In the data rows, zero lies at 4.5, halfway between 4 and 5.
Each row has a hidden score. How much does it go up from the first row of each pair to the second? 15 means little or no change, 30 a big rise and 0 a big fall. The score is a weighted sum of the row's numbers plus the product of two more (or one squared), each taken from its middle value.
4 4 4 3 5 5 6 6 5 4
2 3 3 4 5 5 5 6 4 5 -> 14
3 6 3 7 3 4 6 4 8 4
2 4 3 7 3 3 6 7 6 6 -> 19
3 5 3 5 4 5 6 4 6 3
2 4 3 5 4 4 6 4 5 4 -> 13
3 5 4 5 4 7 6 4 4 2
2 4 2 5 3 5 6 3 6 3 -> 9
4 3 4 5 5 5 3 3 3 5
5 4 8 5 5 4 4 5 2 6 -> 28
7 5 6 6 5 1 1 5 4 6
5 3 4 3 4 2 4 6 6 7 -> 7
5 4 5 4 5 5 4 4 4 4
5 5 4 2 5 5 6 6 7 3 -> 10
2 4 4 8 1 4 6 4 5 6
4 5 4 5 4 4 4 3 6 5 -> 6
6 5 6 7 4 2 1 0 3 6
3 4 4 5 3 5 6 4 5 4 -> 12
6 5 5 4 4 4 5 5 7 5
4 7 4 4 4 5 9 8 8 3 -> 16
9 8 5 1 8 3 5 4 8 3
5 6 7 6 4 4 5 4 5 4 -> 7
9 5 5 1 8 4 3 6 5 4
2 3 2 5 3 5 5 4 4 4 -> 29
1 3 1 6 2 3 7 5 8 5
5 5 5 6 4 2 3 5 5 6 -> 19
3 5 4 7 2 4 7 6 7 6
5 3 5 6 5 2 1 5 1 7 -> 23
4 5 4 4 5 5 5 6 5 5
3 5 4 5 4 6 6 5 5 3 -> 18
3 3 5 4 4 6 6 5 4 5
5 6 3 1 9 7 5 5 4 1 -> 19
8 4 5 1 7 5 5 7 4 4
9 6 5 0 8 4 4 6 6 4 -> 19
6 6 5 5 4 4 4 4 5 5
4 3 6 5 3 4 5 6 4 7 -> 14
2 2 2 6 3 2 6 7 6 6
6 4 5 5 6 3 1 4 3 6 -> 15
5 7 4 2 8 7 5 4 4 1
4 3 4 5 4 3 2 5 2 7 -> 15
4 5 3 5 3 3 6 3 8 4
3 4 5 5 3 4 6 6 5 6 -> 16
5 6 4 3 4 6 6 4 6 3
6 7 5 3 4 6 7 5 7 3 -> 14
3 4 4 4 3 6 7 5 4 4
7 5 6 5 5 2 1 2 3 5 -> 19
3 3 3 5 3 4 6 5 4 5
5 7 4 2 8 7 5 4 4 0 -> 14
6 4 5 5 5 2 2 4 3 6
6 5 5 3 6 5 5 6 5 4 -> 12
6 3 5 5 6 2 0 3 2 7
5 7 3 4 5 6 5 2 7 1 -> 14
5 7 5 4 7 7 4 2 4 1
3 4 4 4 4 6 7 6 6 4 -> 9
5 5 4 3 5 6 6 6 6 3
5 5 4 2 6 6 6 7 6 3 -> 15
6 6 5 4 6 4 3 5 5 3
7 5 5 2 7 5 6 8 5 4 -> 13
4 6 3 5 4 4 5 4 7 3
5 4 5 7 4 2 2 4 2 7 -> 22
4 2 6 5 2 4 4 6 2 7
4 3 3 4 4 3 4 5 6 5 -> 9
5 6 4 4 4 5 5 4 6 4
2 3 3 5 4 5 5 4 5 5 -> 13
2 4 5 8 1 5 7 4 5 5
4 6 5 5 3 6 7 5 5 4 -> 10
4 5 4 3 5 5 7 9 6 5
6 2 7 5 3 3 3 4 3 8 -> 17
4 5 4 4 4 6 6 4 7 3
5 4 5 4 4 7 5 4 3 3 -> 27
6 5 6 5 6 4 2 4 2 5
4 5 4 5 5 3 4 5 5 5 -> 9
4 4 5 5 3 5 4 3 4 4
4 5 5 8 3 2 3 1 6 5 -> 12
3 5 2 2 6 7 6 6 5 2
3 5 3 4 3 4 4 4 6 4 -> 6
7 6 7 6 5 2 2 1 4 6
5 6 4 3 5 5 6 6 7 3 -> 5
3 5 5 5 5 7 7 6 3 4
7 6 6 3 6 6 5 6 5 4 -> 12
6 3 6 5 4 4 4 2 4 6
6 6 5 3 5 5 6 7 5 4 -> 21
4 5 5 5 3 7 7 5 4 3
4 3 6 8 3 3 2 2 1 7 -> 13
6 4 5 5 6 2 1 5 2 7
6 7 5 4 6 5 4 4 5 3 -> 12
5 4 5 2 6 6 5 8 5 5
6 6 5 2 5 6 7 7 6 3 -> 15
5 3 4 4 5 5 3 3 3 4
3 5 4 5 3 5 6 5 5 5 -> 11
3 5 5 5 5 5 4 5 3 4
6 4 5 5 5 4 2 3 2 5 -> 20
3 5 2 5 3 5 6 5 6 4
2 3 4 5 5 7 5 5 2 4 -> 13
2 5 4 4 5 7 6 6 3 3
5 6 5 3 5 6 5 4 5 3 -> 14
4 5 6 5 4 7 7 6 2 3
2 3 4 6 3 4 6 8 4 6 -> 11
2 6 4 7 3 6 6 2 5 3
6 5 6 3 4 5 6 4 6 4 -> 14
5 4 5 7 4 2 2 4 4 6
3 2 5 5 3 3 5 8 4 7 -> 13
4 6 4 4 7 7 3 2 2 2
4 2 6 6 3 3 4 5 3 7 -> 13
1 3 1 7 1 3 6 4 8 5
3 5 4 5 3 5 7 6 7 4 -> 9
6 3 5 4 4 3 5 5 6 6
4 5 5 5 4 6 7 6 5 4 -> 24
4 5 3 2 6 6 6 7 5 3
6 5 5 2 6 6 4 4 5 4 -> 13
4 2 4 5 3 2 3 5 4 7
7 4 5 2 6 6 4 5 4 3 -> 14
5 5 4 4 5 6 5 4 5 3
6 5 8 6 4 4 3 3 3 6 -> 20
2 5 5 6 3 8 6 3 2 3
4 4 3 4 4 4 5 5 5 5 -> 12
7 3 6 5 6 2 1 4 2 7
6 4 6 5 4 4 5 4 6 5 -> 9
7 6 8 6 5 3 3 6 3 7
7 5 6 4 6 3 3 4 3 5 -> 12
6 5 6 4 4 6 5 3 5 3
6 3 5 3 5 1 4 9 4 8 -> 19
7 5 7 2 5 6 5 6 4 4
6 4 5 5 7 2 1 5 2 5 -> 19
5 5 5 4 6 3 2 4 3 5
6 4 5 3 5 4 4 4 4 4 -> 14
5 2 6 6 3 3 3 4 2 8
5 5 4 7 3 3 3 2 5 5 -> 16
6 2 7 4 4 3 3 4 4 6
2 6 4 4 5 7 6 6 4 3 -> 6
7 4 6 3 6 4 3 5 3 5
1 2 1 6 2 2 6 6 8 6 -> 6
5 6 4 2 7 7 4 3 4 1
5 6 4 4 6 4 4 4 4 4 -> 16
7 6 7 3 6 4 5 7 6 5
6 2 6 5 3 3 4 4 4 7 -> 4
6 6 4 1 6 6 7 9 5 3
3 3 5 7 2 3 5 5 5 7 -> 12
6 6 6 4 5 5 6 6 7 3
6 2 6 3 5 3 4 6 4 7 -> 18
4 5 4 2 5 6 6 5 5 3
3 5 3 4 6 8 7 4 5 1 -> 19
3 6 3 4 5 6 7 6 6 3
4 7 4 3 7 6 3 3 4 2 -> 13
5 4 5 3 4 7 6 5 4 3
3 4 4 5 3 4 6 6 5 6 -> 9
5 4 6 2 5 6 6 5 4 3
3 5 4 6 4 4 5 4 4 5 -> 15
2 4 3 7 2 3 6 5 7 7
3 4 4 4 5 7 7 7 3 4 -> 25
5 4 5 5 6 2 2 5 4 6
3 3 4 6 2 3 6 7 5 7 -> 13
4 4 4 5 4 4 4 3 6 4
4 4 6 4 5 7 6 8 1 4 -> 27
3 3 4 5 3 5 6 6 5 5
6 4 6 3 4 5 5 5 4 5 -> 14
3 5 4 6 4 6 5 2 4 3
5 4 5 2 5 6 5 6 4 4 -> 12
5 7 4 3 8 7 5 3 5 1
7 4 5 5 5 1 2 5 2 7 -> 19
5 5 6 4 4 5 6 4 5 4
5 6 4 4 3 6 6 4 7 3 -> 16
6 2 5 2 5 4 5 6 4 6
1 3 2 6 2 4 6 5 6 5 -> 18
5 5 5 7 5 2 1 1 4 5
5 5 4 3 5 6 6 5 5 3 -> 15
4 6 3 5 4 5 5 3 6 4
4 2 6 8 3 3 1 1 1 7 -> 21
6 3 6 5 4 2 4 6 3 8
6 5 5 2 6 6 6 6 5 3 -> 12
7 2 5 2 6 3 4 8 4 8
5 8 4 4 6 7 4 1 5 0 -> 22
5 6 5 3 8 7 4 3 2 2
4 3 3 4 4 3 5 5 6 6 -> 1
4 4 4 5 4 5 4 4 4 5
4 2 3 2 5 2 4 8 5 7 -> 11
8 4 5 0 8 5 4 6 4 4
2 3 3 6 2 3 6 6 6 6 -> 13
1 1 2 7 1 4 5 4 5 6
5 4 6 7 4 2 2 4 2 6 -> 15
5 4 5 4 4 5 5 4 4 4
5 6 5 4 5 8 7 6 2 3 -> 24
5 5 4 4 7 7 3 2 2 2
4 5 5 7 3 3 3 2 4 6 -> 12
7 5 6 2 6 6 6 6 5 3
1 1 1 6 2 2 6 6 7 6 -> 10
1 3 2 6 2 3 7 6 7 5
6 6 4 3 8 3 3 6 5 5 -> 22
